In the rows, 128 means zero.
Each named turn below is shown by a few rows before and after it. Which turns, in which order, take the first row of each later pair to the second? The first pair is answered.
Laz (before -> after):
[171 166 154 143 102 141 129 102 116 119 141 114 151 111 110  96 120 151
 147 100 125 141 119  63 140 117 120 157 111 160 104  86 144 122 140]  ->  [171 163 152 143  97 139 123 101 118 124 142 119 150 112 111 100 122 145
 152 100 134 139 124  62 139 124 123 154 109 164 100  84 145 121 146]
[ 95 147 133 125 124 135 128 134 120 133 128 123 127 107 121 130 141 149
 132 119 120 136 110 107 105 119 116 152 114 109 139 130 149 127 119]  ->  [ 99 140 129 121 111 126 118 132 127 143 128 135 125 107 129 143 147 143
 154 122 143 129 119 110  98 133 119 141 108 123 124 122 148 122 128]
[115 132 129 103 105 127 117 129 130 146 125 146 136 139 139 142 134 146
 143 119 144 136 119 114 128 137 141 118 125 115 107 127 140 130 155]  ->  [112 142 136 107 121 138 128 132 120 137 123 132 137 140 128 127 125 151
 114 115 122 151 106 110 138 121 135 131 130  96 129 135 134 137 147]
[133 171 158 122 163 136 118 117 113 109  98 148 133 157  99 107 116 125
 107 124 103 136 114 113 165 117 137 119 126  89 141 124  99 129 121]  ->  [124 153 149 115 154 105 143  94 149  96 111 137 148 142 127 119 131 149
 159 134  93  81 125 124 121 109 128 108 123 128 102 121 142 116  94]
Rato (before -> after):
[127 129 128 111 126 141 134 129 142 137  97 150 117  91 144 170 140 147
 157 128 134 165 139 115 131 167 130 121 104 137 126 118 121 148 142]  ->  [153 103 125 127 149 114 157 119 148 118 107 125 122  89 148 151 122 148
 151 143 104 142 155 146 107 146 114 110 138 149 117 107 125 147 124]
[144 117 132 139 120 129 116 146  85 148 110 114 114 151  97  93 130  60
  62 160 148 163 142 160 140 138 124 142 165  85 130 125  91 145 158]  ->  [102 129 124 108  70 133  93 137 112 174 107 149 118 137 125 143 175  75
 139 147 198 138 142 129 127 174 144 139 113 116  96 129 123 130 170]
[126  99 117 104  99  91 136 140 128 137 121 140 130 124 161 148 149 141
 156 137 171 117 133 114 139 132 152 118 107 176 126 139 163 122 146]  ->  [163  80 120 130 139  75 161 141 113 111 126 109 128 131 145 111 114 130
 106 153 128 120 140 148 137 100 132 114 154 164 144 133 145 130 128]
[152 126 125 142 131 127 127 124 138 125 138 107 122 122 125 126 120 104
 130 132 128 134 118 140 131 115 142 133 124 132 125 103 142 126 129]  ->  [145 136 127 140 128 137 120 126 133 131 134 113 120 122 121 129 124 101
 126 126 136 146 111 130 139 119 146 137 116 125 131 106 138 129 136]
Nov (before -> after):
[134 126 112 100 127 139 136 158 116 142 112 149 114 143 110 135 133 152
 144 115 153 153 136 110 149 152 130 125 109 117 160 125 106 131 151]  ->  [141 123 113 105 133 138 139 160 112 140 113 145 111 144 107 131 126 149
 133 117 148 156 138 114 152 150 128 122 117 113 165 123 102 132 150]
[150 115 105 125 118 136 105 144 112 158 127 133 110 135 128 121 113 107
 121 131 159 153 139 145 136 151 146 117 125 119 137 114  96 129 163]  ->  [149 113 102 122 114 132 104 143 114 160 128 134 110 131 130 124 116 107
 131 131 163 148 141 146 132 154 146 115 122 126 131 114 100 126 163]
[155 144 133 133  88  96 106 151 108 162 106 165  95 124 172 154 142 123
 161 123 233 133 151 147 125 176 118 104 116 118 137 146 137  87 160]  ->  [136 161 138 126  86 113 105 153 103 165 102 164  96 123 166 155 148 133
 154 113 233 145 136 128 136 173 123 118 102 104 150 157 140  90 157]
[ 38 173 160 134  96 196 178 115 129 149  80 138 115  92  97 128 133 144
 161  74 131 150  90  67 158 148 166 173 122  84 136 172 123 144 138]  ->  [ 65 166 164 156 125 197 186 123 108 138  80 122 108 103  78  99 104 128
 113  82 107 171  93  86 171 131 156 173 155  65 158 166  96 153 135]
fem (before -> after):
[121 109 126 128 127 112 128 120 153 121 129 124 126 117 148 137 140 136
 165 138 128  97 141 137  92 138 130 121 116 159 106 115 155 116 120]  ->  [102 127 128 116 113 130 114 125 148 133 123 138 123 116 145 149 150 139
 167 125 144 113 132 115 109 151 140 128  94 148 113 121 152 118 132]
[124 127 123 100 116 115 115 128 117 139 125 154 132 162 127 156 138  92
 140 114 155 144 153 109 133 140 153 102 104 143 130  99 131 117 150]  ->  [122 138 127 102 123 127 117 132 107 137 123 151 130 166 117 148 135  92
 119 109 148 160 144 102 145 134 152 111 106 127 147 104 122 121 151]
[132 158  81 135 126  90 140  98 177 133 163  81 152 105 153 114 161 149
 154 148 138 114 159 134 104 116 148 140 118 134  69  91 145 141 121]  ->  [116 174  83 125 111 107 126 102 174 146 158  96 149 105 151 127 175 151
 162 139 159 126 151 114 115 129 159 145  94 127  74 100 145 140 133]

Each pair is two turns apart.
[124 140 132 122 141 129 141 135 127 132 129 110 129 132 124 113 123 145
 101 124  98 136 119 126 148  97 117 133 129 113 151 147 136 134 123]  ->  [146 124 129 129 144 114 141 136 127 129 131 107 126 136 126 109 115 131
 101 134  97 129 133 143 140  99 113 119 147 121 142 135 127 130 124] | Laz, Rato
[161  98 119 128 128  90 134 120 146 113 147 110 147 136 159 117 111 118
 139 151 115  87 152 169  82 124 113  98 168 156  82 103 124 134  82]  ->  [163 125 136 138 154 131 133 139 106 110 136  98 136 150 121  90  88 109
  65 138  93 145 126 154 128 107 114 126 176 102 138 120  89 151  89] | Nov, Rato
[124 118 141 139 135 110 139 113 138 125 142 113 137 142 146 127 128 136
 148 125 114 105 123 139 103 132 121 115 136 159 115 122 144 135 119]  ->  [131 126 141 137 118 127 106 133 121 150 133 140 126 152 136 137 128 111
 141 118 151 137 126 129 129 160 134 111 127 145 124 118 112 139 151] | Laz, Nov
[111 100 124 143 143 162 150  95 139 128 120 108 124 111 128 117 102 114
 134 132  92 140 129 153 140 132 102 147 126 120 168 116 164 149 119]  ->  [104  98 117 130 113 163 123  98 147 149 118 138 122 110 140 145 120 103
 171 129 135 133 138 146 140 163 116 134 105 139 145 109 165 141 140] | Laz, fem
[119 143 110  85 104 137 105 161 135 141 118 142 129 149 119 148 155 136
 158 126 156 129 128  90 134 142 140 136  98 144 110 123 118 134 127]  ->  [156 131 117 112 147 134 125 167 113 120 119 110 124 162  96 107 115 123
  92 137 113 148 127 117 146 109 123 138 145 119 138 118  91 145 115] | Rato, Rato
[155 116 125 141 131 116 140 124 128 120 132 112 139 129 116 115 110 127
 120 140 106 114 126 140 115 104 122 121 149 140 111 122 128 133 119]  ->  [149 116 120 129 105 115 118 128 134 138 129 138 136 129 126 139 127 119
 150 138 143 110 135 132 113 130 132 110 130 152  94 115 128 127 139] | Laz, Nov
[124 134 108 112  91 121 101 135 141 182 127 181 142 144 133 178 141 108
 186 131 180 146 116 132 133 146 147 121  91 106 137 156 135 128 150]  ->  [138 144 122 131 134 142 122 146 111 162 124 148 134 156  99 136 109 105
 107 129 132 188  96 135 162 109 138 145 122  60 187 167 110 145 138] | fem, fem
[100 167 125  93  77 143  94 148 139 158 123 196 124 137 122 155 144 133
 123 153 174 132  97  81 142 157 135 116  76 119 121 129 125 126 152]  ->  [ 79 161 126  94 101 121 146 116 169 122 137 152 143 118 139 141 147 180
 138 160 117  87  87  90 103 116 117 130  84 137 111 142 177 119  99] | Laz, Rato
[105 167 126 121 139 144  96 118 122 155 124 167 106 107  97  89  77 121
 112 106 112 134  96  94 143 122 144 153 111 122 140 134 139 119 130]  ->  [143 141 122 138 151 123  99 120 117 149 129 158 103 110  96  74  56 101
  98 122 101 128 117 125 137 118 134 135 144 130 136 115 121 118 132] | Nov, Nov
[152  86  94 138  99 105 141 121 143 115 126 132 134 139 140 112 140 117
 160 156 150 109 148 125  99 150 113 137 146 161  77 101 141 111 158]  ->  [165  87 103 153 135 112 162 124 125  97 125 103 132 145 120  81 115 117
 106 159 108 130 136 134 111 120 102 150 172 136 107 109 129 124 143] | Nov, Rato
[133  96 169 119 136 135 165 164  91 113 154 149 117 167 116 133 155 129
 118 100  71 132  86 104 120 115 132  85 159  94 110 155  96 149 113]  ->  [143  80 164 121 132 116 168 156 105 111 157 148 120 165 130 136 155 127
 141 109  74 109 100 120 101 119 128  71 165 115  89 144 104 144 109] | fem, Nov
[122 139 128 127 106 136  95 133 126 142 121 147 135 129 130 153 148 123
 151 129 163 130 142 126 132 144 139 124 113 133 123 123 125 124 148]  ->  [108 138 131 128 125 124 135 115 143 114 132 116 146 119 139 140 145 157
 150 130 117 106 133 131 107 109 124 138 120 139 121 135 156 122 112] | Laz, Laz
[123 124 123 148 171 135 151 143 112 126 144 115 115 151 113  96 110 130
  72 142  87 161 101 138 142  97 131 143 147 102 172 138 101 147 132]  ->  [ 94 111 106 119 120 102 141 119 164 142 154 145 130 128 162 150 158 151
 183 145 134  92 123 133  92 133 143 119 105 165 101 130 156 124 131] | Laz, fem
[141 136 122 114 110 111 124 120 142 150 129 142 134 132 142 139 147 120
 163 124 149 115 140 117 122 151 128 122 120 143 125 124 135 126 136]  ->  [153 122 122 125 127  98 141 115 145 135 135 124 138 131 143 124 135 123
 154 133 126 103 145 135 109 134 117 120 140 149 123 120 141 127 122] | fem, Rato
[108 134 144 127 121 141 107 131 131 164 132 139 120 161 120 128 157 140
 117  88 147 152  94  84 124 115 132 133 100  79 119 140 126 110 143]  ->  [142 117 146 147 143 132 112 137 115 155 134 124 116 171 107 105 130 120
  84  99 128 162 106 110 127 102 124 125 134  71 129 128 102 115 142] | Nov, Nov
[136 136 145 100 111 129 100 138 145 149 137 145 113 149 150 133 112 116
 148  98 168 124 130 122 150 161 152 133  95 159 112 127 111 134 160]  ->  [142 143 152 109 129 143 101 145 126 145 133 134 108 153 131 116  96 111
 110  94 153 149 119 120 169 150 150 144 106 136 136 133  97 145 160] | fem, Nov
[139  89 135 145 137  86 161 114 132  94 115  96 135 159 145 103 112 131
 122 163  82 124 124 136 121  92 116 109 156 146 147 108 118 112 107]  ->  [136 109 143 144 134 119 138 135 105 110 102 110 123 169 120 100 109 115
  88 152  98 170 111 116 158 105 124 120 145 113 176 115  87 122 130] | fem, Rato
[128 153 136 131 140 159 130  99  68 112 104 143 121 131  88 118 135 125
  85 144 140 152 112 130 144 141 129 121 104  87 140 110 166 141 116]  ->  [124 145 136 131 148 146 151  85  81  97 110 125 127 123  96 111 135 143
  93 150 116 131 112 137 123 125 122 124 113  96 133 113 186 137  93] | Laz, Rato
[123 135 134 129 142 142 153 138 127 129 125 124 130 138 110 118 152 133
  84 134 103 152 117 127 137 137 136 142 142  97 148 150 126 121 118]  ->  [146 111 127 136 148 113 162 129 137 119 133 117 132 136 121 115 145 126
  99 150  99 127 137 152 112 139 127 123 162 120 127 136 130 114 111] | fem, Nov
[ 94 164 133 145 156 133 112 142 148 210 109 145 154 168 151 138 155 126
 166 111 155 140 114 122 172 196 116 137 107 102  73 156  84 130 157]  ->  [137 141 134 168 181 119 115 153 130 201 111 133 149 180 137 111 124 101
 129 126 138 147 128 155 175 183 106 124 148  95  83 140  55 136 160] | Rato, Laz
[137 107 132 119 144 124 114 155 101 130 135 111 154 162  98 112 120 106
  87 141 140 130 134 126 144 117 112 123 167 102 145 150 102 133 116]  ->  [117  96 123 106 125  98 126 134 138 128 141 114 166 145 130 134 146 132
 149 146 146  79 142 126 105 122 113 114 150 143 106 148 145 118 100] | Laz, fem
[106 161 142 109 136 174 124 117 125 154 111 133 123 134 116 139 144 129
 119 103 135 165  92 106 144 135 141 168 110  86 137 151 134 138 138]  ->  [ 98 153 139 107 144 154 153  97 151 134 122 112 134 121 134 135 149 157
 138 108 108 130  94 114 115 117 131 170 114 104 122 154 169 130 107] | Laz, fem
[147 112 113 123 116 110 131 125 138 125 141 126 139 112 156 151 143 124
 149 141 137 113 144 125 105 150 123 108 141 173 100 137 137 130 112]  ->  [132 145 126 120 125 156 120 147 107 136 127 130 128 123 124 140 136 118
  96 122 135 170 114  96 153 147 130 135 129 123 146 157 110 145 128] | fem, Laz
[138 116 129 124 133 126 121 138 122 136 119 127 118 138 115 120 133 117
 103 129 145 143 133 139 141 131 118 128 136 129 139 128 104 132 149]  ->  [141 103 124 123 129 106 129 126 137 131 126 123 124 131 129 124 139 123
 125 135 142 115 144 151 120 130 114 118 139 148 119 122 120 126 141] | Rato, Rato
[132 143 117 116 145 136 102 144 109 125 133 124 125 122 124 105 114 120
 113 124 103 129 122  98 147 123 121 118 146 126 140 129 137 135 149]  ->  [147 127 111 120 142 121 101 142 114 123 135 126 127 122 130 106 111 112
 124 132 107 118 137 113 136 128 118 104 156 139 126 118 134 132 150] | Nov, Nov
[150 131 151 185 136 135  90 153 101 142 126 144  94 113 124 119 111  81
  83 134 141 190 136 111 196 155 151 105 141 122 167 103  69 140 117]  ->  [107 152 149 158 100 146  75 145 121 159 123 166  98 102 142 156 148 101
 133 120 175 179 127  80 190 179 165 110  96 136 147 113  97 133 124] | Rato, fem
[135 100 111 132 114  95 135 137 120 117 156 109 138 111 132 122 147 125
 157 122 131 101 134 162  95 118 120 126 164 145 103 121 143 144 115]  ->  [130 122 117 126  98 130  99 161  91 144 141 136 123 125 112 131 149 102
 136 106 166 151 123 137 138 145 137 132 147 115 127 125 106 152 151] | Nov, Laz
[213 108 116 153 154  95 116 146 123 135 130 124 129 112 135  81 112  89
  79 148  95 134 150 167 151 126 124  93 151 142 148  93  62 138 147]  ->  [173 112 103 119 100  86  98 130 162 156 132 160 138  93 173 132 163 108
 171 140 148  92 158 144 123 164 143  84 100 184  98  92 105 119 155] | Rato, Rato
[142 129 106 104 127 164 105 157  86 133 128 151 131 137  99 136 150 120
 150 140 183 142 137 161 136 116 204 139 118 129 136 114 107 139 162]  ->  [127 116 102 101 133 136 143 130 119 109 142 127 146 121 123 136 160 154
 186 150 153  92 140 173  95  90 192 141 119 158 110 117 154 129 124] | Laz, Laz
[167  84 122 141 121 108  92 119 134 133 130 148 145 135 130 135 130 101
 166 143 143 108 147 151 114 152 105 112 148 156  80 122 127 137 133]  ->  [181  79 128 151 137 109 100 123 125 124 130 135 143 139 119 118 115  94
 138 147 125 118 146 160 120 139  98 115 166 143  93 120 115 141 127] | fem, Rato
[154 113 155 132 128 154  85 121 102 137 131 170 111 161 134 155 140 121
  94 136 161 160 154 145 136 149 121 103 119 133 115 106  93 129 147]  ->  [155 105 161 145 167 136 133 102 112  99 144 123 123 153 135 123 122 152
  71 146  94 138 147 162 114 101 100 119 146 133 124 116 120 131 101] | Laz, Nov
[118 144 134 119 144 175 124 126 111 129 153 116 122 122 111  92 119 123
  90 116 116 167 110 111 170 117 129 141 140  94 167 132 110 153 129]  ->  [161 101 125 136 156 129 140 115 127 113 165 103 126 121 127  80 104 111
 107 143 100 126 144 159 132 109 113 113 179 128 138 108 114 145 116] | fem, Nov
